Each row is where one point has got to under a steady rotation. How many steps took it there?
The counts run from 0 to 1076.
[144 180 119 131  92  60  97 150 154 118 109 124  98 130 144 153 152 144
 132 176 170  99 120 125 171 125 150 111  95 150 112 127  71 120 115 122
  86  88  83 134  67 118 124 137 115 123 115 127 159  82 156]	701
[151 106 110 127  97  99 161  93  91 127  83 108 125 154 135 142 160 173
 110 122 116 108 125 149 110 130 169 116 141 109 103 122  89 124 147 105
 135 129  97 145 132 134 135 187 150 140 125  80 115  66 155]	16
[157 102  53 141  89 128 111 126  65 134  95 169  96 122 141 109 137 144
 138 119 107 127 114 120  73 102 129  96 101 138 128 116 123 107 114 125
 130 103 104 128 122  49 120  87 105 130 156 128 162 111 109]	672
[154 141  81 138  93  97 143 147 112 118 104 152  64 130 150 124 110 196
 122 155 106 136 120 135 111 121 147 101 132 138 120 132  96 164 110 111
  93 110 114 166 164 107  84 105 128  58 123  90 145 111 130]	280
[140 114 108 159  99 103  95 110 142 129 113 141 109 104 114 117 139 122
 132  85  91 103 125  90 113  81 185 112 120 115 117 141 102  94  82 103
 134 125 111 155 142  80  80  96  95 178 128  94 117 101 105]	681
[170 114  78 142 117 142 130 115 122 100  85 172 117  99 107 119 148 156
  92  72 108 136 132 105  69 101 171 140 115 108  94 137 126 101 114 138
 152 134  85 165 139 120 153 127 102 153 131  99 121 121 128]	343
[ 94 147 135 136 123  49 105 121 123 145  97 104 110 141 137 155 125 122
 111 162 158  88 105 111 167 105 177 102 133 129 102 159  57 143 143 129
 127  84  98 136 104 128 112 139 110 130  77 100 151  84 129]	268
[145 120 149 111 106  97 159  86 138 136  95 132  71 133 156 114 149 167
  78  97 106 123 151 157 124 132 159 160 110 138 135 151  65 106 139 129
 137 124  81 207 141 127 153 149 118 118 120 133 133  80 165]	14
[154 123 122 111  83  80 123 122 166  86 103 147 101 125 122 146 149 125
 122 105 149 133 119 134 134 101 123 106 123 100 131 102  74 101 108  97
 146 100  85 141 101 111 137 129 147  95 115  95 159  48 113]	693
[145  98  96 166  70 116 166 129 123 104  98 152 127 160 164 136 134 187
  71 127  79 153 122 117 127 122 162 110 142 121 132 108 107 120 113 117
 125 122 115 141 118  71 112  94 140 126 148 123 107  84 128]	581
[150 139 103 146  77 112  99 123 142 139 102 154  95 134 103 147 114 155
 105 127 111 108  92  79 111 105 174  70  90 128 136 140 144 157 112 110
 102  99 127 125 124  59 106 124 132 162 111  92 129  86 142]	242
[153 113 114 168 122 123 137 151 103 127 113 119  81 104 142 142 145 180
  61 136 125 143 117  94  97 140 171 113 113 128  62 134 121 111 162  92
 157 126 103 143 123  85 130  99 102 139 165 155  96 122 102]	1057
[110 116 100 149 117  91 154  95 114 152  96 108 122 122 146 154 167 166
 129 133 134 120 184 162 140 135 169 153 137 134  46 123  69  93 126 133
 107 133  78 142 105 148 129 153  75 142 125 126 145 104 106]	312
[181  97  95 128 149  77 131 137 154 115  81 163  83 132  95 113 107 167
 134 140 113 129 128 124 120 120 104  96  76 164  88 107 112 147 145 130
 138 104  97 144 133  89 151 131 113 125 118 108 171 118  92]	366
[151 124 134 162 111 115 145  91 146 176 100 101  65 107 136  90 132 163
 122 136 107 109 138 139  93 108 179 106  83 157  93 111 111 105 166 127
 139 110  98 148 151  90 126 140  85 190 160 114 100 105 118]	921
[139 106 193 108  84  76 130  88 163 136  91  92 105 116 137 184 154 141
  93 109 113 108 137 150 133 104 149 141 123 117 124 134  89 117 126  95
 125  97 117 145 111 142 123  97 114 137 105  95 155  96 124]	1027
[151 121 109 131 128 151 107 126  94 128 128 115  72 122 155 149 115 171
  85 150 142 157 113 110 108 101 159 140 105 100 131 156  81 106 150  98
 183 102  87 163 133 113 144  95 107  99 120 114 137  82 116]	430
[145  85  93 131  93 123 127 154 102 110  83 181  81 124 132 133 115 166
 100 111 106 139 117 108  95 119 133  66 100 130 135 138 132 114 111  87
 129 105 130 113 125  42 120  96 126 122 147 142 139  85 107]	671
[194 114 108 123 117 102 115  95 106 113 104 117 137 112 116 156 148 135
  97 126 104  74  95 133 103 105 110 139  95 117  70 139 126  86 140 125
 133 109  87 128  60 107 184 114 137 155 119 137 150  98 137]	214
[138 133  76 147 120 103 104 110 110 111 106 116 128 146 140 112 136 125
 128  97 112  92 109 133 118 103 142 119 134 100  83 138  62  78 123 154
 121  96  84 156 100 113 133 134 125 109 110 113 155  72 113]	691
[146 137  97 144  85  99 106 125 135 102 105 123 114 155 121 136 143 117
 111 110 151 114  95 123 113  96 139  92 130  92  77  99  70  96 124 123
 142 102  81 160 114 133 127 165 143 113 100  88 151  60 116]	692
[132 164 113 132 146  59 116 174 140 103 113 146  71  46 120 157 153 128
 139 128 128 104 136 124 121 121 151 122 119 140  78 172  83 112 128 125
 163 129  92 165  96 139 132 138 101 154 115 110 123 119 128]	944
[172 108 102 143 126 112 173 127 171 102  73 145  76 112 121 100 143 167
 107  86  80 150 153 127  99 138 143 107 114 117  98 114  92  74 128 131
 159 123  92 180 135 100 134 147 137 144 163 131 140 100 116]	59
[175 104 116 110 106 110 135 120  90 146  83 137  97 122 176 149 144 187
  97 136 105 140 139 129  79 114 112 144 105 160 101 129 127 148 140 144
 101 121 116 146 120 103 183  85  80  91 128 138 149 160 122]	758
[139 151  68 171 100 145 106 119 135 129 100 127  76  86 103 134 120 170
 152 171 106 119 138 111  88 115 154  71 106 134 116 125 114 133 151 117
 134  87 119 108  93  69 148 136 128 137 119 109 154  91 155]	958
[158 109 109 132 126  59 115 161  89 124  82 144 127 130 153 145 129 167
 128 130 127  63 107 135 103 133 136 101  94 167  88 118  99 116 160 129
 119 121 102 119  68 103 164 156 102 161 131 141 110  90 125]	796
[145 117  92 102 132 120 111 134 111 110  84 159  84  97 125 163 149 143
 126 120 104 141 146 118 100 118  92 119  93 126 107 128  95 104  92 131
 122 109  97 141  94  85 140  63  88 122 109 136 187 134 103]	86
[172 130 105 143 111 130 124 125  96 133  83 146 111  71 150 149 139 144
 131 117  72 139 162 138  65 116 161 169 103 148 131 138 119 120 112 121
 144  97  98 119  97 114 128  63  98 154 151 118 142 120 134]	45
[142 127 113 152 104  62 128  98 130 152 120 114  69 145 120 121 136 145
 124 148 145  80 113 141 157  99 134  88 112 125  84 124  75 110 168 136
 169 113  95 151 137 104  96 172 156 148 119  94 163  67 141]	403
[138 138 117 161  98  78  92 153 117 134 113 142  90  96 117 180 143 143
  98 141 143 126 122  86 109  91 145  80 101 141 100 130 133 150 152 123
 151  91 151 105 119  78 107  81 106 165 104 132 139 127 103]	377
[148 159  96 137  74 114  91  90 147 126 107 118  99 145 107 123 145 142
 117 126 138  83  95 110 110 102 157  81 101 129  90 126 114 124 117 128
  81 133 107 152 130  87 137 163 127 120 104  96 137  86 160]	110
[142 125 109 132 100 152 141  85 151 128  88 128  96 112 137 127 131 175
 113 130 114 135 150 118 136 126 207 144 130 114 135 143  89  92  98  91
 100 107  65 152 134  98 102 116 109 121 130 115 137  80 146]	438
[181 109 146 106 101  88 155 116 132 109  62  99  79 122  81 137 142 160
 102 126 121 110  96 138 101 139 118  83  79 134  78 102 137 109 148 101
 119 136 103 149 122  84 169 131 144 145 145 101 126 109 141]	498
[160  91  90 127 115  78 180 125  93 129  47 146 137 127 124 172 141 186
 118 132  90 140 152 171 109 121 142 149 122 108  98 120 113 152 108 107
 124 108 108 121  96 163 121 112 117 125 121 103 183 112 142]	608
[181 132 118 133  93 119 132  95 169 120  99 130  93 138 153  99 150 167
  89 143 137 120 119 145 106 115 125 136 112 151  98 113  89 120 148 145
 108 135  68 184 119 119 172 161  98  88 131  96 105  92 119]	452
[125 129 105 171  98 115 120  80 157 157 119 124  97 119 147 140 158 162
  85 118 112 124 136 108 136  71 178 165 118 106 120 140 129 128 135 144
 161 109 117 170 140 120  99  60 118 140 117  75 127 115 129]	726
[142  96 123 120  99  58 103 118  86 138 118 161 131 160 172 176 139 144
  96 138 126  70  83 125 121  64 129 141  99 129 105 136 102 152 132 129
 139 128 125 138 112 125 150 112 106 106  98  79 134  95 127]	125
[129 134 103 114 129  88 136  96 149 103  98 120  96 142  99 128 110 124
 149 155 105  83  99 124 131 106 151  95 122 127  96 138  44 114 101 115
 117 108  92 170  84 138 123 154 122  97 103  81 151  73 118]	696
[146 146 104 159 108 124 156  77  99 136  96  98  95 126 153 161 151 170
  94 110 110  96 121 149 140 107 169 161 116 121 120 134  92  79 131 171
 154 104 101 188 109 147 165 131 143 138 128 115 145  91 172]	732
[133 120 105 147  91 123 142 127 110 124  76 121 105  69 116 156 186 146
 123  90  92 169 179 137  83 113 160 133 144 130 147 114 107 124 106 110
 143  83 103 110 101 126 130 100  87 168 131 118 131 115 114]	49
[178 163 131 123  93  64 144 116 135 145 107 111 100 125 114 166 182 183
  95 187 165 156 159 151 145 140 152 127 107 141  83  97 113 121 149 102
 107 135  96 143 124 128 125 144 121 131 110 112 141 113 146]	746
[135 127 102 153  67 121 141  89 108 151 101 119 110 126 140 164 187 167
 102 128 108 125 136 118 114  66 174 159 127  97 142 110 120 106 124 108
 174 101 129 114 128 112 111  76 118 168 127  98 135 121 137]	725
[150 133 127 144 116  75 125 127 122 140 118 111 103 124 159 114 154 152
  90  96 108  74 113 141 113 106 187 158 119 141  86 114 102 107 139 122
 113 151  89 180 147 124 103 122  99 140 146  91  82 126 100]	163
